In the rows, zero is written as 128.
Turns, then the turns between two rows, first turn first; the first pair answered:
mamiz:
[129  84 149 100 100 174  91 140 165 126 150 149 175 155 161 131 115  80
 143 106 101 134 158  84 137 126 131 167  99  83 129 150 137  71  82 102
 166  87 141]  ->  [121 114 175 151 115 191 126 162 159 112 155 129 190 132 149 134  84  94
 135 132 121 149 147 101 146 111 121 160 129  92  91 160 125  81  73 101
 151  64 111]
[186  76 133  89 120 142  76 149 160 124 100 168 156 161 115 134 141  80
 101  71 116 134 186 133 118 160 105 123 106 132 172 136  87 113 122 104
 186 158 199]  ->  [184 135 180 184 153 170 136 188 141  99  94 139 185 126  85 131  93  99
  94 108 153 167 171 156 135 125  94 114 155 141  99 148  64 144  87 108
 158 108 146]
[141 160  99 133 121 133 112  98 124 143 144  81 129 127 133 138 125 152
  69 124 154 113 126 143 108 117  94 119 152 157 157 133 150 127 159 151
 163 119 130]  ->  [164 160 101 109 127 133  97  95  99 152 126 115 129 147 120 123 158 132
  86 111 150 125 149 127 110 107 103 136 133 149 170 114 148 152 122 156
 152 109 131]
[ 95 131  87 117 151 124 153 128 166 135 147 112 153 107 131 122 101 117
 128 123 120  87 130 147 160 155 117 130 142 129 137 129 134 103 182 115
 156 160  99]  ->  [133 136  85  91 166 123 130 130 126 148 119 160 161 137 111  97 148  85
 151 101 116 112 163 127 161 140 132 158 118 117 153 103 129 145 119 126
 140 137  96]
gemes:
[157 167 183 107 191 199 152 116 127 166 113 142 185 177 152 112 128 111
  95 146 140 114 117  96 110 143 166 166  76 134  94 103 105  86 120 112
 116  70 143]  ->  [124 151 182 138 160 183 168 120 155 149 154  91 168 133 183 134  80 157
  82 174 134  82  80 121 117 143 140 116 117 152  83 145 116  58 185 107
 127 109 135]
[143 121 119 125 120 113 118 133 100 119 124 141 127 125 134 128 145 130
 158 138 126 129 144 109 145 109 113 114 134 134 158 141 135 157 109 137
 124 122 123]  ->  [141 139 128 142 137 124 132 142 103 116 120 135 137 123 124 127 135 128
 154 144 136 138 142 113 144 107 115 119 138 135 140 139 126 159  99 135
 119 103 114]
[ 78 138  94 118 106  83  42 182 133 129 159 139 107  92 103  95 149 117
 148 143 104 104 191 105 140 125 159 100  99 171 149 129 119 103 148 136
 124 129  84]  ->  [ 92 166 109 126 130 103  55 187 118 134 141 150 128 104  80  89 154 100
 146 137 118 125 203 102 135 124 171 126  88 162 131 113 104 115 114 136
 115  95  80]
[136  98 152 109 121 116 115 136 130 120 114 114 129 129 154 122 146 143
 138 106 138 127 141 110 120 154 109 129 121 129 159 113 129 106 135 126
 160 138 116]  ->  [141 118 164 119 139 131 123 138 123 122 104 119 143 136 142 120 145 135
 137 103 151 138 147 112 118 153 117 146 118 123 144 105 119 115 114 124
 151 114 110]
virak:
[129 116  80  69 145 121 105 101 143 152 109 137 140 156 124 127 162 124
 115  94 123 117 120 105 123 146 163 164  80 105 180 114 131  74 156 126
 156 132 182]  ->  [120 133  93  81 160 137 123 106 149 151 101 131 157 159 112 133 149 120
 103  98 138 126 119 109 118 153 166 174  83 105 161 108 122  65 153 121
 154 110 180]
[169 120 143 151 127 130 115 136 125 135 139 121 152  80  55 111 122 127
 162 166 144 177  79 128 163  88 163 152 121 158 115 130 136 130  71 142
  87 118 102]  ->  [171  88 124 127  98 105  86 128 125 134 154 127 128  76  76 108 135 138
 176 162 125 161  73 123 171  88 155 133 120 163 145 138 159 134  92 148
  95 155 108]
[113 138 111 117 136 122 107 143 133 126 134 108 131  95 148 127 134 133
 134 106 133 131 162 146 127 128 112 156 130 143 129 118 114 101 147 131
 113 145 133]  ->  [112 150 118 123 143 130 113 145 132 124 131 107 136  94 142 128 130 131
 132 107 138 134 163 147 128 126 115 163 131 141 120 111 109 101 141 132
 111 134 131]
[ 84 131 138 137 124 111 125 150 123 147 117  75 131 133 138 103 132 142
 157 154 141 136 127 140 154 138 147 120 172 144  95 162 131 109 173 134
 135 114 133]  ->  [ 89 145 146 148 135 118 129 154 113 144 108  81 139 140 127  96 136 133
 159 153 144 146 135 141 157 132 149 129 170 143  86 151 126 123 151 135
 126  98 128]
lasuv:
[ 89 144 139 141 124 173 162 178 121 130 142 175 141 134 165 113 134 149
 111 156 152 148 160 118 125 170 106 133  93 139 136 118 109  91 136 101
 100 136 114]  ->  [ 87 126 128 128 111 167 151 171 129 132 146 174 130 132 173 115 138 150
 112 150 144 137 156 115 125 175 102 127  90 140 149 123 117  84 152 100
 105 150 122]
[131 158 127 145 157 153 126 129 124 125 112 139 151 139 101 138 137 122
 103 134 132 130 141 118 121 128 130 153 118 130 109 105 110 123 116 118
 123 116 115]  ->  [118 148 118 130 146 151 121 119 144 129 120 130 148 141 112 148 132 124
  91 130 127 116 132 118 113 145 132 148 114 133 118 112 114  98 145 113
 137 130 132]
[151 111 113 124 154 132  93 130 145 116 154 195 123 142 161 123 119 124
 150 102 104 153 104  60 107 113 105  99  52 102 115 112 195 186 138 128
 170 115 127]  ->  [154 135 129 142 173 146 110 138 140 116 146 196 135 141 147 122 112 117
 146 104 116 169 109  65 110 104 108 108  58 103  93 107 184 196 122 128
 163  94 118]
Then:
Each pair is two turns apart.
[ 79  98 112 118 112 121 143 121 143  63 133  79  84 113 187 108 119 181
 164 119 115 141  87 110 129 150 147 130 197 137 161  83 182  92 168 125
 146 155 176]  ->  [117 150 143 133 166 155 161 137 101  70  88 120 121 147 138  87 143 140
 172 105 143 195 121  97 125 134 174 182 180 121 129  49 154 139  77 130
 120  80 153]  mamiz lasuv
[123 165 172 173 144 158 168 105 130 203  95 126 132 115 140 128 146  90
 121 130 117 104 120 131 123 139 123 127 170 142 102 123 151 159  85  77
  93 126 115]  ->  [106 159 164 160 145 161 168  92 152 209 100 118 132 121 145 138 141  90
 109 123 115  89 114 131 113 160 128 135 162 142 106 120 148 129 112  67
 105 129 133]  mamiz virak
[122 152 135 124  92 135 128 179 166 118 106 112 142 148  99 132 107 125
  88 111 140 113  65 104 102 153 148 129 126 119 126 151  83  86 188 117
 165 102 133]  ->  [128 162 137 121 106 140 128 180 156 124  92 126 153 161  87 127 119 110
  90 105 144 123  77  98 101 153 159 145 113 116 127 138  78  96 167 117
 160  83 134]  gemes virak
[ 82 144 144  80 159 101  82  88 127 119 164 146  99 149 119 145 135 120
  95 140 107 104 128 141 122 158 183 134 143 121 136 140 129 117 158 105
 133 110 144]  ->  [ 76 159 159 114 165 109 104  98 133 110 170 129 106 132 113 149 110 134
  85 156 119 108 117 151 125 152 175 124 162 126 112 150 123 118 165 106
 130 102 129]  mamiz mamiz
[118 137 113 137 136 149 135 131 136 129 130 113 128 127 112 143 116 121
 108 115 111 126 120 136 120 143 115 131 136 128 118 137 128 123 139 136
 138 126 135]  ->  [123 142 114 137 141 153 136 131 131 129 123 121 134 134 106 140 121 115
 111 110 111 134 124 135 121 140 122 137 130 125 115 131 124 129 129 136
 135 118 133]  mamiz gemes
[ 98 109 134 192 112 145 153 134 143 119 125  62 123  90 149 148  74 149
 118 167 167 115 122 139 139 139  96  90 152 148 101 167 133 107 203 107
 134 155  96]  ->  [167  77 113 127  99 111  83 129  70 133  92 150 103 131 140  98 170 109
 181 134 137 146 173 100 155 101 108 106 114 126 159 136 154 198 110 135
 110 166  96]  gemes lasuv
[144 134 136 154 167 142 142 112 114 120 132 107 129 111 117 128 133 135
 116 123 131 153 123 146 147 113 132 128 157 141 100 130 118 135 113 136
 118 129 112]  ->  [136 105 119 134 141 120 118 102 124 119 148 104 111 105 140 133 138 145
 122 122 115 133 115 145 146 117 124 111 152 144 126 142 134 126 143 136
 128 163 124]  virak mamiz
[128  95 105 116 104 122 105 123 114 144 134 129 108 118 130 125 144 127
 129 133 138 114 127 104 140 131 127 116 123 126 138 125 132 134 105 149
 133 154 127]  ->  [127 107 118 142 107 127 121 137 110 137 136 119 111 105 123 125 133 139
 130 147 146 120 124 112 148 117 120 109 138 131 121 131 128 148  98 151
 128 146 110]  mamiz gemes
[128 102 104 101 110 107 103 115 122 142 124 143 121 141 126 123 159 125
 147 110 116 140 130 115 125 138 131 141 103 132 163 109 135 134 133 119
 125 133 137]  ->  [ 96 128 124 145 126 131 147 121 152 133 136 100 140 125 123 145 108 141
 115 129 137 133 110 135 119 152 126 135 126 141 120 121 120 100 164 107
 133 116 128]  gemes mamiz
[108 116 121 123 131 127 127 122 153 131 141 108 114 131 144 132 111 140
 117 133 128 111 114 139 122 148 123 135 124 125 125 135 128  93 169 132
 140 142 139]  ->  [133 107 114  96 131 118 100 123 126 137 126 146 107 148 137 113 153 121
 140 120 120 125 139 124 127 136 129 147 106 114 147 119 132 125 131 142
 133 141 141]  mamiz virak
[146 154 149  82 193 209 159 170 175 159 100 129 113 140 104 127 128 142
 134  72 179 211 172 158 126 171 151 109  98 105 107 134  90 133 122 136
 142  69 156]  ->  [141  95 109  27 145 170 111 146 190 166 122 133  76 139 140 133 152 153
 144  63 144 174 163 152 124 183 140  85  86 106 161 149 117 115 170 138
 162 129 181]  lasuv lasuv
[130 156 158 176 131 126 153 146 111 113 123 114 143 119 120 123  97 154
 135 138 138 130 113 149 140 106 115 111 159 158  96 138 128 150 110 144
 120 116  96]  ->  [132 122 136 150  99  99 122 139 111 113 140 123 117 114 143 120 111 161
 152 136 116 113 110 145 147 101 102  91 158 160 128 148 149 157 127 149
 125 153 101]  virak virak
[116 108 107 128 109 107 127 136 127 116 140 134  98 112 134 114 164 123
 141 108 110 110 117 131 122 130 131 116 118 142 175 144 143 126 138 144
 135 157 121]  ->  [125 151 139 171 145 136 159 153 111 113 121 134 124 116 106 104 153 117
 135 117 135 138 125 135 125 116 137 134 127 138 133 136 122 146  97 141
 116 111  96]  lasuv lasuv
[124 117 148 135 156 161 145 120 150 141 121  90 136 155 132 123 142  98
 117 148 108 130 129 159 131 121 151 120 152 130  82 145 109 130  85 133
 140 109 146]  ->  [121 109 140 121 155 161 137 113 153 148 117  95 135 163 134 125 146  91
 114 139 103 124 131 156 125 129 157 126 142 126  90 140 107 119  94 130
 149 113 156]  mamiz virak
[129 130 116 163 129 108 108 174 143 155 134 134  77 106 164 133  95 149
 175 101 124 110 110 159 185  75 116 119 140 151 147 121 152 179 102 143
 104 184 107]  ->  [137 119 102 118 135 109  86 159 139 170 121 164  78 138 159 128 124 123
 179  76 118 110 127 143 173  89 133 145 106 140 172 100 153 172  90 141
 111 181 129]  virak mamiz
[128 132 129 137 137 134 140 123 123 131 126 123 132 143 127 121 140 137
 113 132 125 134 133 115 119 138 140 143 124 113 135 117 122 117 102 133
 141 128 154]  ->  [126 135 135 147 138 134 147 129 123 128 128 118 135 138 128 122 134 138
 109 140 128 134 130 119 120 135 138 139 131 117 128 119 119 119 102 132
 139 123 148]  lasuv mamiz
[129 161 169 171 173 148 129 128 117 110 119 112 127 127 120 143 102 133
 122 157 145 160 120 117 114 127 128 127 139 124 113 124  95 109 150 130
 123 100 141]  ->  [157 124 143 116 150 117  77 120  91 122 111 155 103 146 131 120 153 120
 154 135 117 158 140  94 120 119 130 126 114 115 161 112 116 140 124 144
 123 128 155]  gemes mamiz
[119 104 132 129 123 110 113 133 125 121 138 124 115 114 144 140 131 146
 112 134 120 112 122 136 143 136 126 116 138 134 139 138 138 116 154 131
 127 132 125]  ->  [127 100 126 117 122 108 102 128 119 126 131 135 112 124 142 135 144 136
 118 125 116 114 131 130 143 136 129 122 128 130 149 133 142 121 146 133
 126 130 129]  mamiz virak
[102 131 129 148 117 130 148 124 161 100 129  98 132 134 139 149 101 146
 101 143 129 116 118 142 130 136  96  93 139 143 122 149 124  93 165 125
 121 140 138]  ->  [146 137 125 109 137 130 115 121 117 115  94 159 139 176 115 120 160 104
 130 116 123 145 162 118 129 123 118 133 102 124 145 110 120 141  89 138
 107 114 143]  mamiz lasuv
[133 116 130 146 100  92 105 154 133 124 125 117 121 119 138 103 119 136
 136 118 132 150 116 107 124 112 105 113 124 133 159 145 159 154 142 136
 129 148 131]  ->  [123 114 127 144  99  94 107 149 145 124 132 106 124 118 142 110 112 142
 129 118 134 146 110 109 121 120 103 114 124 135 155 148 154 140 158 131
 136 152 138]  lasuv mamiz
[168 155 161 147 105 115 118 155 107 157 144 126  98 118 119 115 155  92
 133 156 148 159  85 110 167  80 110 120 151 135 110 111 105 198  99 156
 131 120 137]  ->  [143 171 170 171 111 128 147 159 132 153 153  96 107 108 117 132 122 100
 110 167 160 154  70 123 161  95 108 118 163 142  88 120  95 165 128 147
 139 113 137]  gemes lasuv
[ 88 156 110 147 136 121 146 156  70 127 111 172  81  94 116 139 118  80
 136 104 123 164 160 112 101 131 102 121 141 118 120 117 168 175 109 111
 133 144 123]  ->  [ 72 143 104 153 118 113 150 153  91 124 130 146  75  77 133 152  99  98
 126 116 116 145 141 123 100 139  90 101 155 126 122 134 176 154 146 109
 144 164 127]  mamiz lasuv
[ 91 163 158 130 135 170 190 127 114 141 137 108 167 145 104  99 103 152
 132 129 144  93 116 165 131 121 138 142 120 122  90 155 117 135 136 143
 122  89 125]  ->  [117 117 132  90  95 125 134 124  79 142 142 143 131 144 123  75 148 156
 174 122 113  86 127 148 149  94 127 116 114 120 139 159 147 183 118 162
 116 135 124]  virak virak
[108 128 107 153 131 145 142 142 116 106 161 113 130 109 143 134  99 147
 126 132 137 108 119 143 122 127  98 134 146 141 119 134 160 104 177 158
 140 147 112]  ->  [133 153 119 146 160 163 142 142  90 114 130 148 151 139 115 119 126 113
 135 115 149 139 146 129 117 122 121 174 123 127 112 100 143 132 117 163
 125 106 110]  mamiz gemes
[132 155 124 129 136 144 120 139 110 128  90 145 159 180 102 116 134  87
 116 101 128 163 157  98 110 152 154 166  76 123 122  78 139 140  67 136
 128 102 128]  ->  [106 134 106 103 119 139 113 118 146 137 106 124 151 186 121 138 124  92
  97  95 121 137 144 101  98 184 155 163  66 126 137  86 143  90 122 124
 154 127 157]  lasuv lasuv
[150 173 135 147 113 162 122 124 140 190 139 147 132 139 152 117 115 158
 105 104 115 127 165 119 163 144 105 145  83 121  90 111 122 100 148 100
 131 127 147]  ->  [163 181 141 157 116 163 123 133 124 187 133 158 132 137 144 108 121 157
 117 108 119 138 169 117 171 127 103 142  91 120  85 109 122 123 125 108
 120 120 135]  lasuv mamiz
[161 126 106  48 128 135 123  90 138 159 109 180 139 166 135 150 159 103
 155 137 122 129 104  99  93  79 149 182  92 172 151 139 142 137 101 131
 129 129 153]  ->  [161 114 101  45 114 125 114  89 141 152 119 177 130 159 146 151 159 111
 158 139 115 120  98 103  98  75 142 174  96 176 159 149 150 137 114 133
 135 144 154]  lasuv virak
[149  93 142 174 140 114 124  74  80  76 143 113 132 109  89 105 107  87
  97 149 127 141 140 104 132 153 152 152 106 137 104 141 126 111 127 106
  93 120 114]  ->  [156  86 134 160 136 109 113  69  79  80 138 125 128 118  91 104 119  80
 102 139 122 137 148  98 130 156 156 158  98 134 115 135 129 114 125 106
  96 122 121]  mamiz mamiz
[ 91 138 125 136 142 157 161 109 170 126 132  96 145 113 132 156 104 128
  85 120 151 111 100 141 118 180 145 140 125 142  92 133 121  59 180 107
 143 126 158]  ->  [117 128 109  82 150 152 126  95 141 144 106 146 142 153 122 138 158  90
 107  90 139 125 136 118 111 184 163 175  83 123 128 102 125  80 136 114
 141 118 177]  gemes gemes
[105 147 126  92 125 130 136 107 191 130 161  86 177 114 121 139 153 111
 117 156  98 130 192 149 107 144 164 159 117 137 167 110 113  90 174 138
 178 147 138]  ->  [104 164 137 108 137 142 152 114 185 126 154  86 187 119 111 141 145 108
 115 157 109 140 193 146 106 140 167 167 119 137 152 102 106  92 161 137
 173 127 131]  gemes gemes
[132 137 129 136 117 102 144  99 174 149 160 134 110 146 134 142 139 140
 106 126 115  97 114 139 142 127 117  88 134 135 133 118 159  91 168 132
 132 162 118]  ->  [137 164 153 174 134 114 165 117 161 137 152 129 125 137 119 131 123 144
 104 142 132 115 110 143 152 109 117  90 150 137 101 123 149 113 145 137
 117 134  92]  mamiz mamiz
[152  96 108 161 115 134  72 135 113 136 137 127 117 112 127 111 152 143
 143 144 131  98 118 114 113 126 160 100 139 125 159 115 173 142 130 143
  87 146 108]  ->  [150  98 103 137 129 146  69 126 124 151 127 136 126 136 119 117 163 125
 135 128 130  98 130 108  97 147 172 124 115 117 166  98 164 124 131 137
  97 135 129]  virak gemes
[136 103 119 158 137 104 135 149 119 126 162 105 109  85 134 158 122 168
 130 152 111  93  97 156 131 150 129  84 161 139 106 152 141 108 143 134
 119 181 134]  ->  [151 146 145 187 173 133 159 167  95 128 135 120 136  95 102 144 124 147
 133 153 137 129 116 152 132 135 142 116 157 133  74 132 119 138  87 140
  96 127 115]  virak virak
[ 95  98 164 142 118 144 168 114 148  95 144  57 151 104  92 108 104 147
 153 115 168 114 114  89 136 180 118 135 150 160  96 127 160 118 162 141
 143 134 101]  ->  [115  65 149 118  91 111 133 110 128  95 150  80 125 103 107  91 136 149
 182 114 148 112 121  79 148 159 112 115 148 160 129 130 179 150 151 154
 135 166  98]  lasuv lasuv
[142 159 118 127 108 132 143 122 117  88 110 108 151 127 148  88 107  99
 147 152  86 166 124 121 173 140 151 156 119 115  87 134 168 155  81  93
  95  84 103]  ->  [121 141  96  91 103 134 135  95 155  98 121  95 148 137 162 111 103  95
 126 139  76 135 115 120 153 181 156 160 103 113 109 136 172  98 133  78
 122 106 141]  lasuv mamiz
[107 142 129 130 135 145 145 139 132 136 129 102 128 129 123 132 110 128
 110 133 140 116 125 136 129 147 134 135 128 142 109 134 120 113 146 126
 123 121 131]  ->  [121 151 137 134 142 148 145 144 116 137 121 114 135 136 114 123 119 119
 117 130 143 129 133 132 132 139 137 145 126 138 107 125 115 133 121 132
 113 108 123]  mamiz mamiz
[ 97  95 117 112 108 116 116 116 119 118 152 120 117 106 130 123 105 106
 153 129 106 111 112 136 111 159 119 113 128 133 133 117 124 115 155 133
 126 142 137]  ->  [105 132 142 145 135 138 143 134 108 113 140 118 141 104 104 119  91 102
 149 135 128 136 118 140 115 146 123 128 136 132  98 110 107 131 119 131
 110 104 113]  gemes mamiz
[139 138 136 138 118 139 132 133 122 142 128 116 134 109 121 125 153 117
 131 127 159 118 116 121 147  95 130 100 149 143 108 128 123 157 126 126
 114 140 113]  ->  [144 127 122 101 119 137 114 121 124 153 121 132 134 130 121 126 171 100
 133 109 148 118 128 110 139 109 141 119 124 132 131 115 128 146 124 123
 122 143 132]  mamiz gemes
[110 113 146 147 123 134 143 118 168 120 146  82 114 102 153 136  86 129
 106 121 150  91 102 130 122 134 131 119 138 147 111 152 120  90 154 118
 144 135 122]  ->  [118  96 124  94 123 131 115 101 167 137 134 110 112 130 155 132 122 104
 109  95 135  87 118 114 109 153 146 141 105 135 142 131 124  82 146 117
 155 135 149]  virak mamiz
[ 94 140 121 140 131 148 154 123 155 132 140  93 158 124 144 166  84 139
  90 119 119 109 131 142 107 181 126 121 134 149 107 127 115  73 187 121
 160 120 143]  ->  [139 116  98  76 128 130 100 113 114 151 108 158 148 167 137 136 159 100
 124  85  99 126 171 110 107 169 145 148  91 129 158  95 125 121 126 134
 152 123 156]  mamiz virak
[118 128 143 151 137 128 139 142 101 112 141 134 137  99 100 134 113 135
 151 130 138 136 117 125 137 112 109 119 149 155 131 130 119 181  73 145
 112 121  96]  ->  [124 109 126 120 123 115 112 133  97 118 142 150 124 109 110 126 135 129
 161 121 122 126 123 118 137 112 111 118 133 150 158 124 129 186  69 146
 114 140 110]  virak gemes
[164  70 102  82 148 147  91  77 127 156 144 117 135 166 160 140 191 119
 133  78 116  82 124 100 120 127 153 102 121 116 184 125 162 115 129 146
 124 122 150]  ->  [187  91 133 147 149 140 114 116  87 132 142 114 137 132 144 119 180 140
 155 111 127 105 118 109 151  75 135  73 164 125 153 140 163 180  82 162
  91 111  94]  mamiz virak
[101 118 113 166 126 126 133 129 162 134 132  94 127  97 147 123 128 147
 133 167 139 123 126 153  96 118 135 113 129 181 102 164 115 139 152  93
 154 161  96]  ->  [ 96 109 101 130 128 129 121 109 176 149 128 103 131 120 150 130 140 133
 123 148 134 115 134 145  82 143 146 134 103 172 119 149 114 111 161  83
 170 164 124]  gemes virak
